[[ -8 -20 -22  28  13   6  -5]
 [ 38  22 -18 -20 -19 -25 -19]
 [ 32  16 -11 -17 -11 -19 -10]
 [-17 -24 -30  47  15   6   2]
 [-20 -26 -33  51  17   8   8]]
->
[[  8   8  17  51 -33 -26 -20]
 [  2   6  15  47 -30 -24 -17]
 [-10 -19 -11 -17 -11  16  32]
 [-19 -25 -19 -20 -18  22  38]
 [ -5   6  13  28 -22 -20  -8]]

[[  0   3  -1  -3   2   2   4  -4   2   1   0   4  -4  -2   4]
 [-14   2 -13 -27   3   9  10  22   8  34 -46  17 -32  14 -39]]
->
[[-39  14 -32  17 -46  34   8  22  10   9   3 -27 -13   2 -14]
 [  4  -2  -4   4   0   1   2  -4   4   2   2  -3  -1   3   0]]

[[  1  42  21 -23 -20  -8  27   4 -37 -30   6 -15]
 [ 33 -29  23  42  15  22   8  41  42  30  39  36]
 [  4 -25  36  17 -28  25  30  15   6 -34 -41 -20]
 [-36  -5   4   1 -19  -8 -26  25  30 -14   4 -12]
 [  8 -42 -45   6  22  25 -17 -27  38   7  -4 -33]
 [  8 -26   1   8  44  35  -6  10   7  -5 -40  25]]
->
[[ 25 -40  -5   7  10  -6  35  44   8   1 -26   8]
 [-33  -4   7  38 -27 -17  25  22   6 -45 -42   8]
 [-12   4 -14  30  25 -26  -8 -19   1   4  -5 -36]
 [-20 -41 -34   6  15  30  25 -28  17  36 -25   4]
 [ 36  39  30  42  41   8  22  15  42  23 -29  33]
 [-15   6 -30 -37   4  27  -8 -20 -23  21  42   1]]

[[ 12   1 -13 -15 -11 -12  28]
 [-14   0  -6 -25  -3  -9  -5]
 [-25  -9 -10 -47  -9 -23  -3]
 [ -3   0  21  25  14  16 -26]
 [ 26   3   4   9  -2   3  23]
 [ 12   6  19  52  19  24 -13]
 [  9   7   1  36   6   9  -1]
 [ -9  20  23  18  -1  13   1]
 [ -9   6  13  11 -21  -1  -6]
 [  6   2 -14   4 -11  -9  17]
 [ -3  13  22  23   4  24 -18]]
->
[[-18  24   4  23  22  13  -3]
 [ 17  -9 -11   4 -14   2   6]
 [ -6  -1 -21  11  13   6  -9]
 [  1  13  -1  18  23  20  -9]
 [ -1   9   6  36   1   7   9]
 [-13  24  19  52  19   6  12]
 [ 23   3  -2   9   4   3  26]
 [-26  16  14  25  21   0  -3]
 [ -3 -23  -9 -47 -10  -9 -25]
 [ -5  -9  -3 -25  -6   0 -14]
 [ 28 -12 -11 -15 -13   1  12]]

[[ 34  19 -24   5 -20  30  28  -4  30 -19]
 [ 24  15 -31   5 -21  23  21  -2  22 -35]
 [ 17  14   2  11   4  17  17  13  16  -2]
 [-39 -33  46  -9  12 -48 -36   6 -46  40]
 [ -6  -4  21   1  16  -2  -5   2  -3  32]
 [-30 -16  26  -4  23 -20 -23   0 -21  32]
 [  0  -1  21   0  17   0  -1  -2   0  35]]
->
[[ 35   0  -2  -1   0  17   0  21  -1   0]
 [ 32 -21   0 -23 -20  23  -4  26 -16 -30]
 [ 32  -3   2  -5  -2  16   1  21  -4  -6]
 [ 40 -46   6 -36 -48  12  -9  46 -33 -39]
 [ -2  16  13  17  17   4  11   2  14  17]
 [-35  22  -2  21  23 -21   5 -31  15  24]
 [-19  30  -4  28  30 -20   5 -24  19  34]]

[[ 39  -5  50 -12 -30   6  50  56]
 [-36  30   6  52   5  31   4 -30]
 [-23 -42  52  41 -34  29  53 -41]
 [-46 -19 -12  10 -40  -9   4 -44]
 [ 17  24  41 -13  15 -14  28  51]
 [ -3  29 -50 -15  33 -23 -53  -3]
 [  5  -8 -22  -9  -8 -57 -24   2]
 [ 13 -11 -28  48 -11 -47  42  31]
 [ -9 -45 -10 -49 -35   6   0   0]
 [ 54  39  58  38  45 -33   9  47]
 [-48  12  -7 -14  45  13 -19   9]]
->
[[  9 -19  13  45 -14  -7  12 -48]
 [ 47   9 -33  45  38  58  39  54]
 [  0   0   6 -35 -49 -10 -45  -9]
 [ 31  42 -47 -11  48 -28 -11  13]
 [  2 -24 -57  -8  -9 -22  -8   5]
 [ -3 -53 -23  33 -15 -50  29  -3]
 [ 51  28 -14  15 -13  41  24  17]
 [-44   4  -9 -40  10 -12 -19 -46]
 [-41  53  29 -34  41  52 -42 -23]
 [-30   4  31   5  52   6  30 -36]
 [ 56  50   6 -30 -12  50  -5  39]]

[[-11   9 -29 -33   4 -22  -5 -55]
 [  2  14 -23  26 -17  48  47   3]
 [-11  14 -32 -22  -4 -11   8 -57]
 [ -4  -7  -1 -40  21 -37 -29 -14]
 [-10   6 -26 -38   9 -26 -11 -52]
 [-10   3 -22 -41  12 -30 -16 -48]]
->
[[-48 -16 -30  12 -41 -22   3 -10]
 [-52 -11 -26   9 -38 -26   6 -10]
 [-14 -29 -37  21 -40  -1  -7  -4]
 [-57   8 -11  -4 -22 -32  14 -11]
 [  3  47  48 -17  26 -23  14   2]
 [-55  -5 -22   4 -33 -29   9 -11]]

[[  9   8]
 [  1 -34]
 [  0 -21]
 [  8 -45]
 [  4   0]
 [ 10 -48]
 [ -7  16]
 [  4 -22]]
->
[[-22   4]
 [ 16  -7]
 [-48  10]
 [  0   4]
 [-45   8]
 [-21   0]
 [-34   1]
 [  8   9]]

[[ -7 -35   7   1 -32 -40   4  27  17 -17]
 [  6  46 -13 -10 -22 -27 -17  27   0  12]
 [ -7   2   7  15 -19 -19   5  27  50 -30]
 [ 17  29 -30 -10   2  10 -17   2 -19  12]
 [ -7   2   7 -10 -32 -40 -17  35  16  12]]
->
[[ 12  16  35 -17 -40 -32 -10   7   2  -7]
 [ 12 -19   2 -17  10   2 -10 -30  29  17]
 [-30  50  27   5 -19 -19  15   7   2  -7]
 [ 12   0  27 -17 -27 -22 -10 -13  46   6]
 [-17  17  27   4 -40 -32   1   7 -35  -7]]
